Rotation paths and how fast each direction turns (degrees a step)
Each turn is a multiple of 5 degrees from 10 to 175, or 0.
Each row of a path follows its step; steps can be skipped.

step 2: -2 -5 9 -14 2 20 -4 -18 17 14 5 -20 1 32 2 12 -5 14 14 -3 22 7 5 5 27 18
 13 0 -22 -23 -8 23 -14 -9 6 -14 -4 22 20 -19 28 -20 -2 -4 5 -21 3 -9 5
 7 -4 -3 -7 16 5 4 -21 15 1 -7 2 13 0 12 -5 -27
step 4: -18 3 12 10 -24 -17 5 -6 40 5 -6 -23 -5 -21 -3 10 9 3 4 -4 -7 -2 20 6
 -15 -4 0 -12 28 -10 7 -7 -11 4 -8 -3 -5 13 24 -9 8 -8 -33 2 18 2 -17 4
 3 -12 5 -15 -23 16 -13 9 -20 6 -2 9 -16 17 20 4 -1 16
step 7: 24 0 8 -4 -1 9 16 3 11 11 -8 -14 16 3 -5 17 11 15 13 16 -27 -3 -18 3 -2
 15 -7 2 15 -20 -4 -4 -14 -1 -10 -4 -19 15 12 -26 12 12 18 2 -36 27 -13
 19 -7 5 -11 -20 -5 -4 -3 -2 -16 -10 0 1 9 26 0 17 1 21
step 8: -11 -27 18 -2 -10 6 -8 -10 8 -11 25 -3 -13 11 -14 6 6 -3 28 -5 -24 -19 7
 13 5 1 -37 -1 -12 -5 -14 11 6 -11 -5 -27 -23 24 7 11 2 -9 -9 -8 7 4 -27
 -8 -24 -14 -11 -3 13 1 -7 0 15 8 -13 8 -19 3 7 18 -13 0
step 9: 13 12 -13 -8 -3 -22 -2 13 35 -8 27 -16 4 7 -18 9 14 -2 -24 -22 -11 16 10
 6 -19 3 -9 3 11 14 -17 25 10 5 -11 -14 -2 -1 1 -8 -6 -17 2 -17 -19 -3 8
 -5 10 -16 -3 2 0 -10 0 -24 -17 20 20 -7 10 -3 7 29 -12 5
step 22: -11 -17 8 4 -4 -27 22 8 35 -19 9 -3 8 5 8 12 4 0 15 -1 -3 -12 3 10 19 6
 -25 5 31 -14 21 -6 4 12 -8 -6 -10 7 3 -19 -2 6 -23 -1 -19 -9 0 24 -4 20
 -4 2 -6 -19 -13 -33 3 -21 -6 -4 4 -18 8 1 1 18
step 25: 4 12 11 -5 3 -15 -9 7 9 -16 -5 -16 -7 29 -9 12 -7 -8 -4 4 -8 16 2 1 -1
 24 -36 -7 20 -18 -4 8 19 -23 -7 21 10 21 16 -14 -1 13 6 -20 -9 29 -18
 11 -12 -11 -31 -2 -3 15 -9 4 -9 0 -1 -4 -2 -23 -9 10 -3 -11
step 32: -5 -11 -1 -25 -15 26 -19 28 15 3 5 -22 -1 -5 16 18 7 1 -7 6 2 -9 14 2 8
 -3 -4 -5 -5 -7 -19 -11 -6 15 -19 2 0 22 -6 -31 5 2 11 21 -14 20 -1 5 -2
 -6 7 34 -1 15 -1 -11 -13 -1 2 23 -26 15 0 11 -7 21
step 33: -18 -8 28 -12 -14 -25 -6 -13 27 7 3 -25 -3 3 16 -6 24 -5 8 11 2 -10 10 3
 15 -1 -17 4 23 36 -11 19 13 1 -15 -16 -3 3 13 -7 11 -4 0 -3 12 2 -7 -4
 1 8 11 -24 -21 22 -12 -13 -13 0 -28 3 -11 -5 10 -8 -5 -8
Speeds:
-5 0 -1 0 -5 1 -1 0 -2 -1 2 4 -5 1 0 -3 3 -1 -2 -3 -4 6 8 -5 -1 6 -6 -6
 3 4 -5 -2 4 2 1 2 -3 3 -5 -4 1 -5 0 -4 2 3 -1 2 6 -2 7 2 -3 -1 -2 5 0
 -1 -3 -3 3 -1 -1 0 -4 -4 => 90
-1 -2 1 -2 0 -2 -2 -1 -7 -2 0 -1 -1 3 -1 -3 0 -2 0 6 -4 2 -6 -5 3 -1 -1
 1 3 5 -4 8 1 2 4 1 -3 0 -1 4 -2 5 -4 2 3 0 -2 2 -6 -5 2 -1 0 2 -2 -1 5
 4 -4 -1 -10 -4 -5 0 7 -3 => 145
2 -1 2 -1 -3 8 6 -6 -5 -1 -1 0 -4 4 -2 -2 2 -1 0 3 0 -8 4 2 2 -1 2 1 2 3
 -2 -3 1 2 -1 -3 -1 -2 -3 -9 5 2 2 3 3 -5 0 2 0 1 -2 0 -2 0 4 -8 -3 -4
 -3 0 3 -3 -4 6 3 1 => 70
2 -5 3 -1 -5 -1 -3 -3 -1 3 2 -2 4 -3 7 3 3 2 0 5 4 -5 4 -2 5 1 6 -6 -4 1
 1 1 -4 4 2 1 -1 -1 2 1 1 0 -4 -8 1 4 2 -3 5 -2 2 2 -3 6 -1 -1 -4 -5 4 3
 -4 4 -1 -3 5 -2 => 25
0 6 5 1 2 4 -2 -3 -1 -3 -4 -1 7 7 -2 3 3 -1 9 3 -1 -3 -5 2 -5 0 -1 -2 1
 -1 1 2 2 1 1 -2 0 6 -3 3 -1 -5 3 -2 4 3 6 0 4 7 8 -1 -2 -5 -2 -1 3 0 3
 -1 0 2 -2 -2 1 1 => 65
-8 -4 0 0 4 6 -2 6 0 1 -6 0 -4 4 3 4 1 2 -5 0 0 -1 -1 -4 1 -1 9 -2 4 1
 -4 0 1 1 -1 -5 6 2 5 -2 -2 -1 3 2 3 -6 -1 3 -3 1 0 1 -7 -1 -2 3 1 2 0 3
 1 4 2 -7 0 -2 => 25
3 -9 -1 4 1 4 -1 6 -2 2 4 -3 1 0 -3 6 -4 -3 7 -2 1 -1 4 2 1 2 1 1 1 -2 0
 0 -2 -10 5 -1 2 3 0 -1 -2 -2 -4 5 0 1 -2 4 2 0 5 4 -1 0 7 5 -2 -3 -4 -5
 -5 -1 -4 1 1 1 => 120
2 -5 4 2 -2 4 4 0 0 -1 0 -1 0 3 -5 -2 9 -4 -2 2 -3 4 -2 -5 2 1 3 0 -2 -3
 5 -3 -1 -4 -2 2 1 2 8 -1 0 1 -7 -1 2 4 -3 -4 2 -4 -2 2 5 -7 -3 -3 6 0
 -2 0 5 1 4 0 3 -2 => 80
